In the data rows, zero lies at 7.5, halfway between 7 and 8.
Here are some points, one per row:
10  5  9  3  7  3  7  7  8  7  4  9  6  6 11 10  6  4 10  8  9  6  8  9  9  5  5  5  6  7  8  8  9 11  7  9  8 12  8  8  7 10  8 10
 9 11  6  4  5 10  7  4  5  7 11 10  8  7  8  3  8  5  5  9  8  6  6  6  8  7  4  8  8  9  8  5  8 10  6  8  8  6  8 11 11  6  6  7
 8 10  4  9  6  7  7  6  6 10  7  8  9  7  6  7 11  8  6  9  5  4 10  7  8  9  9  8 11  4  7 11  9 10 10  9  9  8  6  5  7  5  8  5
 4 11  6 11 11  8  6  5  5 10  7  9  6  5  8  8  6  7  9  9  8  6  6  8  6  5  4  8  9  6  9  9 11  8  6 11  5  6 10  5 10  8  8  6
 8  8  9  6  8  8 10  5  7  8  6  3  5  4  7  6  8  5  8  7  8 12  8  8  6  9  5  9  8  7  1  6  5  7  9  7 11  9  7  5  4  6  6  8
 8  8  9  7  6  9  4 10 10  7  9  9  6  7  8  8  8  9  7  7  4  9  6  7  6  6  5  7  5  7  3 11  5  7  9  7  8  7 10  7  8  8  4  8
 9  9  6 10  8  8  8  9  8  8  4  8 10  8 10  7 10 10  5  9  8  8  5  6 11  5  9  9  8  5  5  5 11  8  7  6  9  7  9  9  7  2  9 12
 7 10  7  4  9  6 11 11 11  9  7 11 11  6  5  8  7  8  7  5  9  7 10  9 11  7  9  8  8  4  5  7  8  7  6  8  7  7  8  7  9 10  6  5
 8  9  7  9  6  9  9  6  6  8  6  8 10  6  8  8  9  6  6  8  6 10  7 13  5  8  9  8  8  3 12  4 10  9 12  6  6  8  7  7  9  5  9  6
 5  6  4  7  6  8 11 10 12  9  9  5 10  7  8  7 10  7  8  9  7  6  7  6 11  9  5  8 10 10  5  8  9  5  7  9  5 10  8  7  9  4 10  5
 8  8  8  4  8  5  6 10  9  8  7  6 10  7  9  5  5  7  9  9  9 10  4  8  4  7  7  8  5  7  8  6  8  4  9  8  4  9  7 13  7 10  8  8
 6  7 10  6  9  6  9  5  6  6 10 11  7 10  8 10  9  8  7  3  7  5  5 10  6  7  7  8 10  6 11  5  8  5  8  8  5 11  6  5  9  5  6  9
 5  6  4  5  8 11  8  6 10  7 11  8  8  6  7  5  6  6  4  8  7  9  6  9  7  5  8 10  6 10 10 11  7  9  6  6  4  9  6  2  7  6  9 10
 7  5  5  7  9 11  6  7 10  5  7  7  3  6  8 10 11 10 10  6  5  8 12  8  5 11  4  7  9  6 11  6  8  8 10 10 11  7  8  7  9  8  8  9
 7  7  6 10  8 11  8  8  4  8  8  8 12 10  6  8  7  6  6  8  8  6  6  9  8 11 13  7  6  9  7  7  8 10  6  8  6  9 10  6  5 11  7  9
 8  8  9  5  4  5  5 10  6  3  8 10  5  5  9  5  7  6  9  8 10 10 10  7  6  8  8  9  6  9  4  6 10  7 10 11 10  8  6  5  8  8  8  7
 9 10  8 12  5  9  5  7  6  6  5  5  6  6  6  7  7  7  5  5  9  4  7  9 10 11  8  6  9  8  1  8  6  7  3  9  4  8  9  8  8  8  8  4
 8  9  8  8  4  9 10  5  8  6  6  5  7 10  4  8 12  9  8  5  5  5  6  8 10  6  9  7  7  9  8  7  6  5  7  7  5  7  8 12  8  9 12  8
 5 11  7  8 10 10  7  9  5  8  8 12  9  5  8 10 11  7  7 10  9  5 11  8 10  7  7  9  7 11  5 11  6  4  8  6 10  8  4 11  6  7  7  9
 6  6  8  8  4  7  9  9  6  7  8  6  6  6 11  7 11  5  7  6  5  7  6  7 13  5  8  7  7  8 11  7  4  9  8  7  5  6  9  6  6  7  5  5
 9  6 10  8  3 10  7  8  9 10  5  9  9 10  8  8  6 10 10  6 10 10 10  7  7  5  5 10  7  6  4  6  6  9  6  8  6  7  9  8  7 10  8 11
11  7 10  9  9  8  8  8  7  7  8  7  7  5  6  5  4  9 11  6  7  8  6  6 11  8  8 12  8  9  9  6 11  7 12  7  8  6  6  7  8 12  5 10
 7  7  8  6  7 10  7  8  6  8  7  7  7  8  5  8  5  7 10 11  8  8  5  5 11  7  7  8 11  3  9  6  3  8  8  6  5  9  7  5  9  7  8  7
 6  4  4 11  9 10  9  8  4  7  3  5  9 10  6 11  6  8  9  8  9 10  8  7  9  7 10  8  7  7  8 11 10  5  6 10  7  8 10  9  9  2  6  4
 8  4  7  9  7  6  8  8  8  8  8  8  4  8 10  4  3  6  6  6 10  5  7  7  9 11  5  7  6  1  8  6  8  6 10  7  8  6  5 10  6 10 11  8
 5 10  6  7  7  8  7  8 10  9  6  1  9 10  7  8  7  9  8  8 12  4  5  9 11  7  7  5  7 10 11  8 10  8  7  9  8  6  4  4  6  4  6  6
 6  6  9 12 10  6  6  6  8  8  4 10  7  5  5  7 10 10  5 10  5  7  7  6  6  7  8  8  6  9  9  6  7  9  4  7  8 11  4 11  9  8  6  6
 6  4  5  7  8  4  4  9  9  6  8  8 11  5  5  9  9  8 10  5  7  9  8  5  6  4  7  5  7  8  7  3  8  8  8  7  9  6  8  7  6  8  8  6
 6  7  6 10  7  4  9  6  6  5  9 10  8 10  7  6  6  9  6  7  8  9  6 12 10  7  3  8  9  7  5  7  5  8  8  4  9  6  9  7  7  9  7  5
 7  7  6  9  8  4  7  9  6  7  7  5  8  8  5  9 12  6  9 11 10  5  9 10  6  7  7  8  7  9 10 10  5  8  7  8  8  5  7  9  5 10  6 11
11  7  8  9  8  5  7  4 10  9 13  8  7  7  9  8  4  8  7  7  6  8 10  9  5  5  9  9  9  7  3 10  8  6 10 10  8  8  6 10  3  9  5  8
 8  6 10  4 12  7  5  7  7  6  8  6  8  8  9  8  9  7  8  7  6  8  7  8  8  8 10  9  9  4  7 11  7  8  7  7  5  5  7  8  8  6  8  7
 7 10  8 10  7  7  7  7 13  6  8  7  9 12  9  2  9  8  7  8  7 11 10  7 10 10  6  9  6  6 11 10 10  9  7  8  8  9  8  8  8  8  5  6
10  8  8  9  8  9 12  9 10  7  7  9  7  6  9  5  4  8  9  6  7  9  5  8  3  5  7  2  7  8  4  9  6  8  6  8  8  6  7  4  7  8  8 10
 9  5 10  9 11 10  7  8  9 10  9 10  8  9  6  9 11  7  7  9 10  6  9  5  7 10  6  3  6 10  7  7  6  8 10  7  5  5  8  9  6  6  7  5
 9 14  8  7 12  7  8 12  6  7  6  7  4  9  9  8 11  9  7  7  7  7 10  5  4  7  8  8 11 13  9  6  9  7  7  8  4  5  7  8  6 10  8  6
 5  6 10  7 10  8  6  7  6 12  4  8  6  7  7  7  9  6  6  6  6 10  6  8  6  9  7 10  6  9 14 10  8  5  7  8 14  6  8  8  8  9  9  7
10  8  4  7  7 10  7  5 10  5  8  9  8  7  7 12  5  3 10  8  6  8  7  8  8  7  9  9  9  8 13  7 10  8  4  7  8  5  9  9  7  6  7  5
 7  5  8  8  7  9  8  9  9  6  6  8  6 10  7  6  8  3  8  6  8 11  5  8  5  7 10  5  7  7  2  9  7  7 10  9  8  7  3  7  9  8  8  9
 6  5  7  6  8  7 11  9  7  7 10  8  7  8  7  9  6  9 11  6  9  6  4  5  4  9  7  9  7  6  2  9  7 11  6  7 10  7  5 10  6  8  7  9
 8  7 11  6  5  8  7 10  8  6  4  9 11  5  6  8  5  9  7  6  7  6  9  7  4 10  4  7 11  9 15 10  8  6  7  6  9  8  8  9  3  6  7 10
 9  9  7  8  5  6  7  5  5  8 10  6  9  8  8 10  9  8  3  6  9 11  6  6 10  8  7  5  9  6 11 12  9  7  7  5  8  9  7  8 10 11 10  8
 4 11  9 10  5  8  9  7  8  8  7  7  7  8  8  9  9  8  8 11  8  6  7  6  7 11 10  5  5  5  6  6 12  7  7  6  4  9 10  6  7  7  7  9
 9  4  4  6  8  9  3  8  4  8  6  8  4  6  8  4 11 11 10  7  6  8  9  9  7  7  8  5  9  9  8  8  9  5  8  7  7  9  9 10  8  7  7  9
 9 10 10  7  8  5  8  5  5  7  8  8 11  8 11  7  6  6 10  4  9  8  9  4  5  8  7  9  2  8  6 10  6  9 11  6  8  8  9  7  8  7 10  7
10  9  6  8 11  6  7  7 10  6  7  9  8  8  5 11  9  6  7 10  7  8  7  4  9  7  7  5  7  8 10  7  3  4 10 10  7  7  9  6  6  8  8 11
 6  7  8  6  8  6  6  6  7  8 11  6  7 10  5  4  6  4  9  8  4  8 11  8 10  8  7  6  8  9  6  7 12  7  5  4  8  7 10  6  9  5  8  8
Along one direction, these points spread out more than along any other. For each point below, how far along it does it lie, from 0 to 99? The average is 50, and the first point in the table lies past the average. One standard deviation of the points above along it is 16.
10  7  8  9  7  6  9  8 11  7 11  6  3  6  6  9  6  8  6  9 11  5  7  8  7  6 10 11  6  6  8 10  7  9  8  6  9  7 11  8 11  5  8  5 50
 7  9  5  4  7  6  8  7  9  9  5  9  5  9 10  6  4  7 10  5  7  6  7  6  4  9 12  7  8  8  6  6  2  7 11  7 11 10  8  8  8  9  7  8 73
10  8  6  6  6  8  9  8  6  8 11  9  5  8  7  8  9  6  9  7  9  8  8  7  7  9  7  9  6  5 10  6  7  4  4  5  5  9  5  3  8  7  7  5 45
 9  5  7 11  9  6  6 11  5  9  8  6  9  8  8  9  6  8  8  6  3  6 10  7  5  8  5  7  6 11  8  4  8  9  6  8  9  7  5  9 11  7  7  8 52
 6 11 10  6  6  7  9  8  6  8 11  8  6  8  8  9  4 10  7  9  8 12  7 11 11 11  9  7  8  8  8  7  3 10  7 11  8  6  8  8  8  5  8  7 51
 6  8 11 13 10  9  5  9  7  7 10  5  8  6  8  6 10  8  7 10  8  7  9  7  6  4 10  5 10  6 11  8  4  7  4  8  9  8  7 10  7  8 10  8 38
 5  4 10  5  5  5  7  4  8  7  4  8  6  7 10  8  2  8  6  7  9  8 13  6  5  7  9  6  8  8  5  7  7  7 10  6  6  5  5  8  9  8  6  9 73
 8  7  7  5  9  8 12  7  6  8  8  6 10  6  8  7  7 11  6  8  6  6  8  8 11  7  9  8  4  8  9  5  7  6  4  8  7  6 10  7  9  7  6  7 37
 8  7  8  4  8  8  9 10  5  8  8  7  5  8  4  9  4  6  4  6  5  8  7  7  6  5  7  7  6  7  5  9  9 12  9  7  8 10  8 10  4  9  6  8 67
 9  5  9  5  7  9  7  4  9  7  5  7  9 10  7 10  9 10  6 12  6  5  6  8  7  7  7 10  9  9  4  5  9  7  6  8  9  6  9  4  7  8 10  3 43
